Rows swapped in pairs by one turn or mirror: which row each one swaps with:
The rows were stretched afterwards, more along some directions than others.
zose: [  8  -8 -11  -3 -22   0   7  10   5 -13   4  13   5   4   5 -22 -16  -1
  12 -20  -1   8   7   4   0]
kevi: [ 10  -2   2  -4  15 -15   2  13  -8 -10  -1  -4  15  -3   9 -12  -6  -6
   4 -15   7   2  -2   7  11]
vufet: [ -1   5 -11  16  -3 -23  -8  11 -18 -17   3  -5  10  -7  16  -5   5  16
  -6  -2   0 -11   6 -12  -3]
Toso: [ -6  -8  -7   4 -12  10  11   7  -7 -24   7   0   9  -7   8  -3 -11  16
   2  -8   3   3  14   2  -3]
tufiv: [  1  13 -12  -7 -25 -11  -3  13  -5 -16  -8   1   0  -8  -1 -10  -9   6
   6 -10  -2  10   6   7   8]
rarug: [ -4   0  -5 -10   2  -5   6  20  -1 -11  -2   1   3  -5  -9 -17  -6   1
  11  -3   1  10  -8  11   7]
Demes: [ -9  -6  -8  -7  -1  -3  18  16 -10 -19   5   6  15  -7 -10   7 -20   9
   7 -13 -10  15   3   8   5]
gudat: [  2   8 -10  14   0 -27  -7  15 -24  -7  -1  -9  14   0   8   0  -4   8
   0  -9  -8  -1   1  -9  10]
Vasik: [ 12  -9 -19   6  -5 -12   5  -1   7 -19   6  -6   1 -12   6  -5   6  25
  10  -6   4 -11   6   1  -8]
leguv: [  1   8  -9  15   4 -25 -11  14 -19 -10   3  -9  19  -3   7  -5  -4   6
  -1  -9   0  -9   6  -9   6]
Bamel: [  6  -8  -2   1   7  -4 -10  15  -1 -23 -12 -10  13  -4  17 -22   9   6
  -5 -10   6 -18  -7   6   2]
muge: [-10   6 -14   1 -10  16  10   2  -6   1   7   3  -8  -7   8 -19  -2   5
  12  -7  -2  16   9  11   2]
kub: [  2   8  -7  12   2 -25 -16  19 -25 -17   0 -13  19   3  17 -13   0   7
  -7  -6  -9  -4   5  -7   5]
nibul: [-18   0  -9  -4 -11   8  10  11   1  -9   6  -1  -8  -5   4 -13  -5   8
 -11  -6  -1  16   3  13  -6]
fimu: [  2 -11 -20   7   4 -17   3   7  -3 -14  12  -7   1   1   1   4   5  20
   1  -8  -7 -22  -1 -13 -10]
Gitel: [ -8  -1 -12 -14   5  -4   2  24   7 -11  -4 -16   6  -7   2 -13  -6   7
 -19  -8  -6   0   6   9  15]
dofu: [  2  -1 -11   0   6 -10  -2  14 -19 -15   3  -6  22  -1   5 -13   1  -3
   3  -7   6   3  -6  14   5]
zunog: [ -2  -9 -20   2   4 -19   3  10  -2 -14  11  -5   0 -11  -9  -3   6  26
   9 -10  -8  -9   4  -1  -8]
minav: [  6  -6 -25   3   2  -7   5   7   4 -17  11  -4  -1  -2  -5   0   6  22
  12  -6  -4 -18   5  -5  -4]
baze: [  5  -4 -15  -8  -4  -3  11  27   7 -15  -7  -7  -1 -11  -1 -30   3  11
  12  -6  -1   8   2  11   7]
kisu: [ -6   4 -14   2  -5   6   0  10   2 -11  -8 -12   5 -17  20 -16 -14  14
  -5 -18 -15  16   3   1   3]
puvu: [  3  -6 -15   5   8 -14  -4   5  -1 -22   8 -10   2  -4   4   0   7  27
  -3 -10  -3  -9   1  -6  -5]
Besar: [ -9  -6  -8  -1 -12  10  14  11  -5 -16   6   2  15 -12   0   4 -13  11
   7  -5 -10   7  11   4   0]
Nar: [ -2   2 -10   5  -3   5   7   3   6   0   5   1  -7  -2   6 -20  -6   1
  10  -5  -4  11   1   3  11]
Tis: [  1  -8 -26   8  -6 -13  15   1   0 -13  15   1  -7 -13  -5   0   9  26
   8  -5  -4   3   8  -5 -13]
muz: [  0  12 -10  14   2 -25  -4  18 -25  -9   1 -11  16  -4  16  -7  -2  14
  -4  -4  -3  -2  -1  -7   8]
kosi: [  4   4 -10  -4  -9  -3   2  20   6 -13  -2  -6  -3 -11  -1 -22  -1   8
  18  -1   2   5   1   7  13]
lus: [  3   8  -9  -4 -13  -8  -3  16  -1 -19 -18  -4   2  -1  -1  -9  -7   2
 -10  -9 -11  10  -2   6  10]
sib: [ 12  -7 -11   0 -14  -5   6  19   9  -9  -2   1   5  -1   2 -20 -17  -1
   9 -22   0   7   5  10   5]
bezim: [  9 -12  -2   1 -22   0   4   7  12 -16 -10  10  -1   0   8 -15 -15  -1
   7 -24   4   1  -1   5  -4]
Basif: [  0  -2 -12   4   1  -1   6   7 -18 -14  -2  -2  15  -4   7 -10  -3  -1
  -2 -13   3   2 -10   8   3]
reti: [ 10 -11 -16   5  -6  -1   8   2   3 -13   4   1  -1  -6   2   0   7  23
  14 -12   0  -7  10  -2 -13]
Fami: [ -1   6 -16  -3  -6   7   2   1   2  -2   6   2 -10 -11   5 -26  -2  10
  14  -7  -4   9   6   0   2]
zifil: [ -9   1 -13   2 -11  16   1  11  -9   1   3  -9  -7 -12   7 -22  -3   3
   5 -13   4  15   8   9   3]
nopib: [-12 -13  -9   0 -10   1  14  13 -16 -24   8   5  12 -12   4   1 -12  15
  -1 -12  -7  11   9   9  -6]
lezu: [-15   2  -9  -3  -6  -5   5  17  -1 -19   8  -4   0   4   3 -19  -3   4
  -9  -3 -11  16   9  11   5]
bup: [ 11 -15 -14   3   1  -8  -2  16  -9 -18  -9 -14  15 -10  13 -20  -2  11
   1 -21   9 -10  -3   2  -7]
tekik: [-10  -7 -18  -9   8   1   3  23   4 -13  -2 -15   1  -3  -5 -15   1   7
 -18  -8  -9   5   3   6   7]
Rotu: [  4   7  -8  -9 -18  -6  11  12   1 -12  -7   5  -6  -3  -4  -3  -6   3
   9  -9  -4   9  -2   1   4]
baf: [  6  -1 -12  -7  -9 -10  -3  20   5 -11   1  -4  -2 -11  -4 -20  -3   4
  21  -5  -3   9   4   5   4]
milu: [  0  -8 -10   4  -9   2   7  15 -11 -23   5   4  20  -6   2   4 -16  12
  12 -10  -9   8   9   9   5]
fedav: [  9  -6 -16   6  -9 -17  16  -6   5 -12  12   6  -7  -4   2   3   5  20
  14  -7   3  -8   5  -6 -14]
dula: [  2 -13  -8   1  -3   7   7  20  -5 -25   9   1  18  -6   2  -9 -14  12
   7 -12  -3  -3   5   1   6]
lor: [ -1   8  -7   2  -1 -17  -4  21  -6 -11  -5 -15  13 -16   8  -6  -4  12
 -17  -8  -1  -6   2  -5  11]
fidu: [-10   1  -9   1 -17  13  12  -1   3   0  15   4 -11  -5  -1 -12   1   0
  13  -1  -1  17  10   3  -1]
taku: [  2  -6  -9  -2   8  -2   3  18 -12 -12  -3  -7  18  -6   9 -19  -2   4
  -1 -12  10  -5 -11  11   5]
pafer: [ -3   6  -7 -14 -17  -3  -1  18  -6 -14 -14   4   4  -3  -4  -6 -15   3
  -7 -14  -5  17   4  13   9]
safi: [ -2  17  -6  11   6 -23 -13  17 -12 -22   0  -8  14  -5   3 -13   3  13
 -11  -6  -2  -9   7 -10   3]
Mesar: [  1  -2 -21  12  -5 -12   6  -5   1 -17  14  -1  -3  -8   5   0   4  31
   5  -7  -2  -8   2  -4  -9]
deg: [-11   2 -16   5 -11  -7  -1  11  -7 -14   8  -2  -7  -1   0 -11  12   9
  -7   6  -6  10   5   3  -8]
vina: [  5  -6 -16   5  -2 -10   4   7   1 -13   6  -6  -3  -5   2 -12  14  25
   4   1   3 -17   8   1  -8]
Nav: [ -3 -18  -5   3  -4   8   9  14 -11 -21   3  -5  16  -7   6  -7  -9   9
   3 -10  -1  -2   7   2  -7]
zeve: [ -1   2   4  12  -2 -11 -14  21  -9 -21  -3  -8  16   4  19 -19  -1   5
 -10  -6  -5 -19   5  -6   9]
butu: [ -4  -4  -5  -3  13  -4  -2  18 -12 -17  -6  -4  20  -4  -3 -11   0   1
  -3 -10   8  -9  -7  14   2]
domad: [ -7  -5 -13  11   6  -5  -5  22 -22 -12   6 -12  21   4  16 -10 -12   5
  -7 -16 -14  -9   5  -7   2]
zibu: [-10  -1 -12   8  -9  15  -7   8   6  -9  -7  -6  -1 -10  12 -15  -5  11
  -2 -14 -21   0   5  -6  -4]
Vip: [ -6  -5  -7   0 -17   8   9   3   1 -23  13   7  10  -9   6   2 -18  15
   7 -11  -4  -4   8  -5  -1]
musab: [-14   6  -9   2 -10   1   1   9  -3 -17   7  -3  -8   5   4 -13   4   4
  -9   1  -5  11   6  12   2]
Vafe: [  9  -6  -8  -7   8  -7   8  25   0 -17  -6  -9   2  -1   1 -31 -10   2
   3 -13  -4   4   4  -2  11]
tivud: [  0  10 -12  -6 -12 -11  -7  14 -10 -14  -5  -5  -2  -3   4  -9 -13  -2
   3 -18  -4   6  -2   2  11]
Gufir: [ -7 -18  -3   5 -19   6   6  14 -10 -21   7   5  11  -7   3  -6  -6   7
   7 -12   3  -1  12   8  -4]
davu: [  4  -2 -16   4  -8   7  10   7   1  -2   3  -2  -7 -13  12 -15  -1   3
  17  -7  -6  11   3  -8   4]
favuz: [ -7  -3  -4  -5  -6  -1   3  13 -11 -26   4   0  16  -3   9  -4 -11  10
   1  -1  -8  -2   9   6   5]
met: [ -6  -3  -6   5  -5   0  10  14  -8 -18   6   0  17  -4   9   4 -19  15
   0  -9 -12  -1  11   3   7]
ved: [  0  -6  -8  -4   9  -3   8  18  -3 -13  -2   3  17 -13   2  -5  -1   3
   3 -12  18   3  -6  13   7]
vem: [ 15  -2  -4  -7   5  -7   6  22   1 -16  -8 -12   3  -5  11 -35  -6   3
   3 -12   1   0  12   2  10]
lete: [ -5  -3 -15   7   3 -13  -3   3  -7 -21   4  -5  -2  -6   6  -2  10  24
   2 -11 -12 -19  -2  -9 -10]
ver: [  1  -1 -13   4   8  -5   6  12 -18 -14  -8  -4  19 -11  11  -4  -3   6
  -6 -16   8  -5  -8   6   0]
mal: [ -5   4  -1  -8  -9  -5   5  14   1 -12  -8  -2   1   6 -10  -8 -11  -6
 -11 -15  -2   9  -1   8   7]
Gere: [ -4   2 -14  -4  -6  13   2  14  -2 -11 -16  -5   7 -12  12 -21  -8  16
  -1 -19 -16  14   4   1  -1]

safi swaps with ved
taku swaps with kub
minav swaps with Toso
tivud swaps with zifil
Rotu swaps with fidu
vufet swaps with butu
lete swaps with Gufir

